In the rows, 128 means zero.
A state moves one step at a time under one of 7 hidden systems, and each row is a state written as 20 numbers. Each run below is a few steps of one system.
seq 1, k709, 11 rows:
[[126 173  99 158  99 136 126 154 155 143 139 135 167 114  99 158 145 149
  110 149]
 [ 85 169 157 124 126 109 146 154 123 128 111 123 141 109 127 129 180  91
  126 129]
 [ 97 122 162 142 136 113  79 131 148 132 116 102 103 111 176 142 121 106
  122 152]
 [109 100 106 108 136 129 108 106 148  94 138 128  87 148 150  78 141 122
  143 127]
 [152  82  92 126 125 119 146 132 144 116 172 133 141 165 153 141 106 126
  148 140]
 [150 136 127 133 136 148 173  97 122 153 140 186 150 150 121 120 136 123
  146 150]
 [139 112 161 149 125 126 167 107  71 150 110 126 143 113 121 149 101 115
  129 114]
 [138 128 148 144 107 155 114 100 113 136 102 126 115  97  89 112 104 159
   85 132]
 [137 133 129 113 102 119 137 162 129  93 123  90 129 118  84 103 120 145
   91  95]
 [140 182 128 140 121 130 105 181 180 128 127 112 151 125 121 130 128 133
  112 133]
 [ 97 178 129 135 143 126 114 159 142 117 113 119 138 127 157 116 177  92
  158 106]]
seq 2, k709 (11 x 20):
[[158 106 135 122 145 123  93 131 132 131 137 152 118 134 141 175 107 148
  124 145]
 [129 136 119  99 150 121 144 106 118 132 130 165 102 144  90 110 142 136
  150 103]
 [129 117 115 139 133 117 136 131 115 164 140 103 138 129 117 174  91 143
  139 127]
 [111 152 122 110 134 164 138 107 119 154 113 134 129 119  96 106 153 151
  116 146]
 [130 113 151 104 130 119 142 155 106 120 116  80 144 125 130 149 116 125
  104 125]
 [143 160 147 114 141 151  95 125 160 130 107 135 125 131 128 108 129 143
  103 142]
 [133 135 123 114 143 111 129 150 123 103 119 103 134 138 145 119 134 118
  144  77]
 [133 144 106 144 136 138  87 130 149 139 134 145 136 124 157 150 134 150
  136 134]
 [109 121 117 105 140 113 140 130 102 115 139 154 120 128 137 126 171 124
  151 110]
 [128 103 139 129 137 110 114 128 125 149 149 144 115 123 141 170 109 133
  132 160]
 [116 117 133 102 143 132 149 100 115 141 132 149  96 140  96  99 130 129
  141 133]]
seq 3, k429:
[[ 78 132  86 146 108 150 133  98 120 127 127 136 148 116 139 141 186 126
  129 165]
 [114  99 123 117 123 162 148  96 133 127 135 146 124 148 119 117 142 115
  116 206]
 [137 102 157 109 122 145 167  93 129 114 115 112 118 150 122  68 107 106
  107 148]
 [168 120 152 110 138 122 166 107 123 129 108  90 151 159 123 125  78 121
  111 102]
 [167 175 156 112 149 127 143 145 126 146 104 123 171 130 137 132 118 140
  116  84]
 [149 160 172 137 141 115 114 189 114 141 125 146 145 102 132 167 129 123
  127 122]
 [128 154 147 160 124 113  74 184 154 121 140 157  99 105 118 133 131 121
  139 130]
 [ 92 114  98 169  93 100  88 156 148 102 152 112  99 105 132 132 132 125
  137 121]
 [ 95 108  47 143 103 125 117 111 155 119 168 121 123 136 134 126 146 150
  144 134]
 [ 98  96  76 126 114 154 163  85 108 129 154 138 143 134 153 102 163 137
  144 150]
 [141  90 122 122 139 175 165  63 100 138 122 153 135 157 137 110 124 122
  134 169]]
seq 4, k314:
[[114 188 100  75 129 131 101 147 171 101 123 116 139 115 139  71 191 171
   95  89]
 [131  82  89  88 102 112 142 185 156  59 186 131 142 147 143 125 170 130
  106 165]
 [163  80 109 135 134 106  84  96 154  79 152 193 113 158 202 149 133 125
  140 128]
 [100  63 128 169 115 122 158  82  74 132 148 143 121 117 199 115 129  87
  171 134]
 [108  97 144 165 118 175  89  62  81 164  86  99 117  82 158 139  98 153
  100 154]
 [135 118 164 109 122 168 181  84  85 177 117 144 120 109  55  96 100 158
   90 165]
 [150 135 153 100 160 125 130 128 148 161 104  94 103 170  37 169  64 128
  118 152]
 [146 194 123  88 178 103 157 131 145 148 104 117 127 171  74 111 117 120
  167  46]
 [112 174 103  95 148 106 133 214 134 114 118  48 175 138 138 150 157 117
  147  74]
 [145 173 119  81 135 113  94 195 152  86 143 155 167 105 189 121 200 163
  104  90]
 [108  83 125 117 105  91 118 198 146  77 204 175 120 108 196 130 184 110
  130 171]]
seq 5, k329, 11 rows:
[[124 139  76 167 105 113 179  87 137 132 151 171 145 156  93 134 143 112
  159 120]
 [110 175 118 122 138 143 160  60 152 138  92 137 142 162 114 101 158 105
  135 131]
 [105 147 161 118 126 131 143 109 161 126  91  64 141 147 126 115 118  91
   94 159]
 [159 136 155  99 128 124 122 163 169 125 129  76 132 138 117 110  80 145
   84 131]
 [159 145 146 124 131 103 137 213 142 134 165 116 141 119 138 114  99 132
  137  98]
 [151 165 125 168 143 128  92 167 139 142 141 161 140 113 174 125 128 132
  171  90]
 [105 145 127 164 120 151  89 133 105 113 115 154 134  85 184 114 181 126
  138 118]
 [113  96 118 167  85 145  96  92 115  95 123 155 125  96 151 139 155 139
   92 162]
 [133  81 116 123  85 138 157  92 113  92 148 175 113 126  86 108 142 144
   91 162]
 [137  97 108 139 109 126 197  85 125 128 146 155 123 170  67 116 107 105
  141 150]
 [135 152 108 115 149 150 186  81 137 154 104 105 144 184  80  97 108 110
  150 118]]
seq 6, k345, 11 rows:
[[ 72 131 118 129 111  81 124 146 156 141 164 123 101 108 116 139 147 125
  129 152]
 [114 154 112 115 130 147 131 148 172 164 160 122 131 131 137  84 130 145
  134 162]
 [144 124 153 123 136 150 149 194 120 128 147 120 147 134 149 101 124 102
  146 148]
 [177 121 148 141 156 167 120 130 114 134 119 161 129 148 144 116 100 120
  152 129]
 [145 117 145 140 130 146 138 120  77 107  93 130 119 127  94 123 118 115
  134  96]
 [131 121 110 167 111 113 131  81 113 138 118 128 133 123 114 164 103 140
  127 102]
 [115 146 121 118 104 108 151  94 136 121 115 113 150 122 110 136 146 143
   85 116]
 [103 140 136 128 120  83 121 123 166 127 137 121 136 126 157 160 143 115
  110 148]
 [113 149 133 101 142 137  97 136 172 121 121 118 112 136 142 101 150 129
  115 152]
 [117 117 122 130 138 141  95 188 133 114 141 107 111 127 142 120 131 116
  152 142]
 [156 119 100 127 141 178 109 152 116 128 144 149 127 133 127 107 127 156
  149 128]]
seq 7, k314, 11 rows:
[[163 123 127 117 130 140 118 126 133  75 111 159 122 154 113 118 140 121
  120 120]
 [132 104 130 143 122 105 143 130 104  94 122 133 133 141 128 159 135  95
  140 112]
 [124 137 138 151 121 108 114 105 110 133 111 130 140 104 154 157 129 133
  121  97]
 [115 134 146 137 106 116 150 132 115 155 145 125 140  96 131 122 126 140
  111 134]
 [133 132 137 131 122 127 109 137 157 149 144 127 117 119 120 124 101 149
  110 152]
 [138 131 117 131 132 138 140 133 145 136 149 144 115 147 110  92 114 128
  153 130]
 [131 127 106 144 139 153 115 138 131 119 118 109 131 149 128 130 121 114
  152 128]
 [135 145 128 131 134 154 130 122 109 115 104 140 147 130 135 117 153 123
  130 117]
 [124 126 150 126 122 125 130 143 113 109 116 125 136 121 126 147 144 111
  107 146]
 [129 130 147 126 124 101 118 113 135 119 124 151 111 120 122 132 131 131
  112 120]
 [115 118 118 141 112 101 143 126 131 132 146 119 120 123 119 130 116 126
  134 120]]
seq 8, k429, 11 rows:
[[126 147 162  83 138 114 116  72 114 130  74 108 106 109  85 125 121 167
   71  87]
 [111 157 158  72 158  91 146 149 109 176 112  97 125 117  69 179 123 150
  110 114]
 [ 98 195 161  93 182 107 118 187 146 173 125 124 109 130 107 136 151 107
  168 123]
 [ 91 134 151 133 158 100  77 201 145 114 127  98  98 129 168 155 141  72
  173 132]
 [118 109  86 118 132 110  53 165 182  68 149 118  97 148 181 129 151 122
  145 127]
 [112  61  66 106 101 103 118 127 122  68 183 141 118 124 181 114 169 153
  127 113]
 [134  63  69 112 124 124 156  56 106 125 180 195 112 149 147 117 142 163
  152 130]
 [121  96 133 130 134 153 163   4  73 159 109 171 119 122 149  98 130 143
  131 126]
 [146 118 172 110 157 170 135  30  83 177  61 117 127 132 104 148  85 151
   90 151]
 [146 175 203  69 163 162 134 123 100 165  55  84 131 115  62 117 105 152
   69 123]
 [143 180 202  77 166 107 137 225 112 147  92  77 125 124  44 161 106 110
  119 108]]
seq 9, k664:
[[ 76 148 109  93 112  95 185 107 142 142 148 122 137 129  97 120 173 130
  112 147]
 [107 164 137  94 163 131 162  85 159 167 112 120 146 166 143 122 144 106
  138 156]
 [104 144 140  88 148 154 144 114 119 131  96  82 121 134 126  64 141 120
  125 113]
 [133 107 126  94 162 136 112 117 130 142 111  65 117 151 140 133  87 144
  127 119]
 [142 129 113  80 153 141 105 158 115 135 139 120 109 119 110 112 123 181
  131  95]
 [120 111 131 102 153  84 123 153 115 143 151 132  96 130 107 169 114 133
  152 115]
 [101 142 139 124 147 122 108 124 117 168 144 172 102  99 135 132 150 146
  148 136]
 [ 81 107 134 133 105 104 149 117 122 147 154 119 108 106 123 123 133 119
  122 159]
 [114 133 112 122 127 150 141  95 152 160 143 140 137 139 131 116 135 141
  122 181]
 [112 130 107 105 124 145 165 120 130 114 124 115 132 154  88  98 147 117
  127 140]
 [132 138 120 109 161 149 129  94 125 135  91 113 137 163 125 147 131 119
  136 128]]
seq 10, k467 (11 x 20):
[[123 126 160 106 133 157 104 141 147 153 130  96  97 111 122  75  98 150
  101 163]
 [153  89 141  95 122 143 137 167 131 110 144  98 157 134 149 141 116 139
   88 175]
 [159 128 111 116 129 111 139 153 161  77 142 146 155 171 151 138 149 103
  134 124]
 [ 87 136  89 144 128 105 128 139 125 108 139 128 120 134 138 132 170  96
  175 103]
 [ 98 127  96 157 120 140 109  75 116 141 120 121 114 111 156 101 133 143
  146  99]
 [136 108 136 126 112 148 151  91  86 152 135 156 132  98 121 115 125 167
  105 133]
 [164 127 167 133 134 121 146 104 120 142 118 166 139 138 112 166 103 121
  111 145]
 [139 143 164 122 150 116 134 154 137 128 117 139 102 150  79 125 111  93
  144 129]
 [114 138 141 129 142 138 107 164 131 133 104  63 116 128 123 122 104 112
  139 117]
 [141 142 124 106 124 152 112 159 136 111 121  92 150 113 148  94 132 159
   99 113]
 [128 135 115 115 114 117 119 149 135 108 138 136 162 113 153 161 169 147
   98 141]]
seq 11, k467, 11 rows:
[[103 133 132 119 108 112 135 125 139  97 108  93 159 124 146 151 161 113
   88 141]
 [121 130 111 124 101  85 124 105 163  86 135 135 118 133 128 114 145 130
  105 102]
 [104 105 105 147 102  83 131 129 124 131 163 121 113 107 126 145 120 138
  135 111]
 [145 120 121 165 117 120 114 115 140 147 156 151 118 118 150 114  94 146
  142 113]
 [138 111 143 146 129 150 134 154  96 148 151 166 123 110 126 123 121 129
  147 154]
 [149 124 143 152 143 166 112 118 121 128 105 147 130 147 134 138 118 106
  141 156]
 [133 128 128 119 139 167 141 136 105 110 104 126 125 146  86 109 139 111
  137 135]
 [123 149 124 133 129 143 138 116 120 126  90  83 156 138 116 144 126 117
  117 119]
 [128 164 136 113 115 119 142 128 144 121 115 116 142 120 109 102 141 139
   99 103]
 [106 142 143 127 112  90 120 138 143 130 132 109 133 104 135 155 135 133
  101 131]
 [128 122 125 127 115  99  99 133 169 114 153 139 105 124 139 115 122 141
  112 129]]
seq 12, k664:
[[ 62 184 138 140 121 140  89 101 138 142  75  86 137  87 148 133 175 128
   96 141]
 [103 133 120  94 112 115 133 160 164 124 138  41 169 121 173 131 134 140
   84 148]
 [153 136 113  67 162 124 130 178 178 118 169 126 141 167 175  94 138 135
  145 125]
 [120 108 112 112 162 104 128 144 125 108 152 136  81 162 148  86 127  93
  204  81]
 [108  95 103 164 144 136 115  81  85 167 137 134  97 116 165 119 100 136
  188  97]
 [127  81 107 140  95 143 173  99  66 167 162 133 134  91 107 115 101 179
  117 130]
 [166 109 143 108 122 136 185 101 117 158 148 177 142 145  64 151 101 151
   99 180]
 [133 167 163 111 137 149 140 105 132 119  83 174 111 143  38 122 154 113
  103 157]
 [ 93 173 157 134 136 136  88 100 142 115  43  82 120 127  91 165 144  99
   96 141]
 [107 178 129 108 130 141  72 159 152 120  86  56 161  99 156 147 154 158
   76 123]
 [131 135 126  75 141  84 109 213 169 100 157  76 150 131 179 144 140 134
  114 111]]
seq 13, k345 (11 x 20):
[[118 116 164  62 156  85 126 114 149 127 131 121  89 141 131 116 122 132
  111 126]
 [112 130 134 103 155  96 104 157 147 149 142  88  89 132 125 126  98 132
  149 108]
 [135 147 104 101 155 143 120 159 128 154 134  90 141 130 135 116 117 161
  146  96]
 [141 123 127 102 158 138 134 159  90 137 128 121 160 127 162 153 141 137
  145 112]
 [137 109 139  95 166 144 121 106  91 137 112 153 123 135 145 149 140 139
  137 135]
 [111  92 135 103 143 126 138 110  90 132 121 123  95 132 100 140 121 127
  134 137]
 [125 106 104 119 126 113 150 106 129 152 147 112 119 144  97 141  95 145
  134 131]
 [134 135 120 104 126 105 175 126 140 134 143 110 153 149 117 124 120 131
  123 112]
 [134 139 145 114 146  97 142 117 148 135 129 125 144 147 169 131 126 109
  137 112]
 [124 133 153 105 151 125 107 116 135 120 104 107 114 131 160 108 126 120
  122 109]
 [125 114 131 124 137 124  88 146 122 119 119  94 110 117 142 142 112 139
  125 114]]
seq 14, k329, 11 rows:
[[147 153 106 149 133 159 155  95 138 146 106 106 181 158 151 120 115 119
  138 120]
 [144 165 157 117 126 144 143 133 122 114  83  95 174 128 132 129 138 119
   90 116]
 [151 147 164 146 114 109 104 161 150 102 104 109 129 123 109 144 103 114
   97 116]
 [132 150 128 138 115 110 101 177 148 113 146 131 101 107 106  96 120 142
  130  93]
 [105 147 104 172 109 114 114 149 148 149 165 142 126 103 150 116 135 132
  157 122]
 [116 147 113 143 124 152 114 106 140 142 141 169 141 110 167 110 165 146
  129 151]
 [122 104 142 139 109 153 138 111 120 103 127 156 141 126 155 123 157 108
  108 182]
 [160  85 124 130 110 153 141  98 126  85 122 143 122 155 109 110 115 123
  106 151]
 [145 103 111 126 109 129 184 112 110 108 130 112 139 154  87 105 106 115
  128 108]
 [141 160 117 140 131 121 167  99 136 155 111 107 153 153  95 132  96 124
  137  93]
 [120 196 154 117 148 124 140 138 141 159  93  95 149 127 108 124 130 119
  124 104]]

Which system made each run below?
seq 15:
[[141 106 107 100 152 123 157 122  90 128 117  96 158 154 139 167 117 131
  145  94]
 [153 171 139  98 169 149 123 123 122 134 106 173 149 141 140 131 167 137
  135 114]]
 -> k429
seq 16, 2 rows:
[[120 131  92 129 138 114 185  81 130 175 153 124 152 155 136 124 113 130
  165 110]
 [125 122 129 138 120 162 169  95  88 184 132 120 169 105 147 128 118 154
  118 152]]
 -> k709
seq 17, 2 rows:
[[157 125 161 107 130 121 171  88  92 144 122 174 164 117 140 149 137 144
   98 128]
 [148 124 189 137 144 135 139 114  98 120  90 161 108 137  90 137 114  86
  129 140]]
 -> k329
seq 18 (2 x 20):
[[124 133  79 168 114 143  74  83 114 122  91 101 144 107 153 168 125 168
  117  86]
 [100 138 140 105  97 100 144 123  98 115 124 145 141  79 103 150 183 157
   72 124]]
 -> k329
seq 19, 2 rows:
[[133 139  88 131 121 159 129  96 161 112 120 157 138 167  80 145 152 130
  116 178]
 [ 96 138  90 139 114 125 179 105 151 143 141 110 136 160  81 127 131 105
  142 154]]
 -> k467
seq 20, 2 rows:
[[155 108 122 161 107  96 151 104 118 113 133 110 164 133 181 140  96 120
  127  76]
 [141 151 119 160 100 142 124  97 135 143 143 180 143  97 141  95 141 167
  111 121]]
 -> k709
seq 21, 2 rows:
[[148 100  88 127 153 139 136 112 130 113 130 103 131 181 157 116 102 110
  175  98]
 [159 123  82 145 126 170 138  87 117 138 130 159 171 147 146 148 135 155
  135 138]]
 -> k709
seq 22:
[[142 126 146 116 139 111  96 123 160 109 105 113 118 150 123 162 107 120
  104 139]
 [134 132 132 116 129  99 166 117 118 120 136 142 123 136 122  93 130 118
  145  77]]
 -> k314
seq 23 (2 x 20):
[[126 147 133  89 139 181 123 153 113 109 104 155 129 128  69 126 181 135
  106 174]
 [123 132 133 103 142  98 121 122 151  90 112 165 105 165  83 173 162  97
  122 153]]
 -> k314
seq 24:
[[139 161 144 162 112 110 129 132 133 114 121 165 122 118 101 112 135 112
  133  95]
 [ 99 158 123 170 111 134 114 115 142 136 121 132 107 114 115  94 135 114
  141 124]]
 -> k329
seq 25, 2 rows:
[[112 118 113 135 126 177 132 114  98 160 133 133 141 107 140 118 142 151
  128 164]
 [139  89 149 123 115 145 164 143  99 127 144 139 137 128 112 138 119 122
  111 179]]
 -> k345
seq 26, 2 rows:
[[122 119 122 163 138 164  97 104  62 160  92 105 131  93 141 161 108 152
  143 101]
 [131 156 110 118 146 191  81 122 111 135  81 132 126 119  74 148 150 169
  112 141]]
 -> k429
seq 27 (2 x 20):
[[133 163 115 165 140 139 100 104 132 123  94 127 130 137 149 111 129 113
  162  75]
 [ 89 148 130 146 103 130 114 115 113 125 102  90 140  87 150 116 153 133
  102 110]]
 -> k329
seq 28 (2 x 20):
[[137  89 157 111 148 155 175 141  69 167 124  93 128 137  95 140  81 117
  141 154]
 [161 185 150 118 171 170 116 134 139 138  78 119 129 160  99  88 112 115
  151  94]]
 -> k429
seq 29 (2 x 20):
[[108 167 121 152 111 163 138 196 121 107 123 112 164 110 133 102 180  99
  140 134]
 [146 102 109 161 111 133 127 172 148  83 151 149 135 163 116 157 131  86
  148 174]]
 -> k429
seq 30 (2 x 20):
[[128 157 126 111 180 133 119 123 122 134 105 138 143 155 178 140 156 103
  177  99]
 [108 123 148 127 142 127  87 107 113 104  81  94 126 116 187 148 146 109
  116 115]]
 -> k329
seq 31:
[[105 129 100 130 124 159 119 157 127 145 137  87 153 118 146 139 139 141
  131 157]
 [132 103 111  88 139 135 147 160 120 110 154 129 142 146 143 131 151 130
  135 147]]
 -> k664
seq 32:
[[152 135 173  98 150 121 125 138 132  80 105 167 121 153 145 111 159  89
  125 123]
 [127  92 136 160 117 118 106 118 130  87 115 101  96 136 149 105  98  92
  138 105]]
 -> k329
seq 33, 2 rows:
[[ 79 152  86 135 143 117 169  58 120 185 130 107 136 137 156  91 135 124
  180  81]
 [103 138 111 106 128 177 124 128 132 153 105  34 175 116 157 123 128 156
   90 161]]
 -> k314
seq 34, 2 rows:
[[ 82 116  69 133  86 132 112 166 183 113 171  63 105 127 102  82 122 144
  117 158]
 [164 131  87 129 111 138 139 213 171 115 201 140 168 139 157  99 131 150
  139 138]]
 -> k345
seq 35 (2 x 20):
[[109  98 175 129 113  88 116 171 111 121 166 134 119  74 210 115 136 119
  121 125]
 [155  75 141 138 132 125  64 128 117  75 132 173  96 122 186 139 129 128
  130 127]]
 -> k467
seq 36 (2 x 20):
[[ 78 148  62 102 140 153  95 132 176 111 131  97  96 155 107  86 170 132
  155 140]
 [ 82 105  57 117 106 145 156  90 129 152 153  71 161 126 162 121 140 165
  120 147]]
 -> k467
seq 37:
[[103 152 124 116 136 134 158 125 120 175 124  99 166 126 129 159 137 133
  126 152]
 [126 133 158  75 150 147 151 149 119 133 124 123 139 132 135 103 152 125
  114 152]]
 -> k664
seq 38:
[[116 119  63 137 148 182 114  77 135 138 105  93 151 171 161 141 133 129
  157 149]
 [139 133 152  95 146 181 164  80 101 122  83 127 168 146 156 101 157 116
  106 148]]
 -> k314
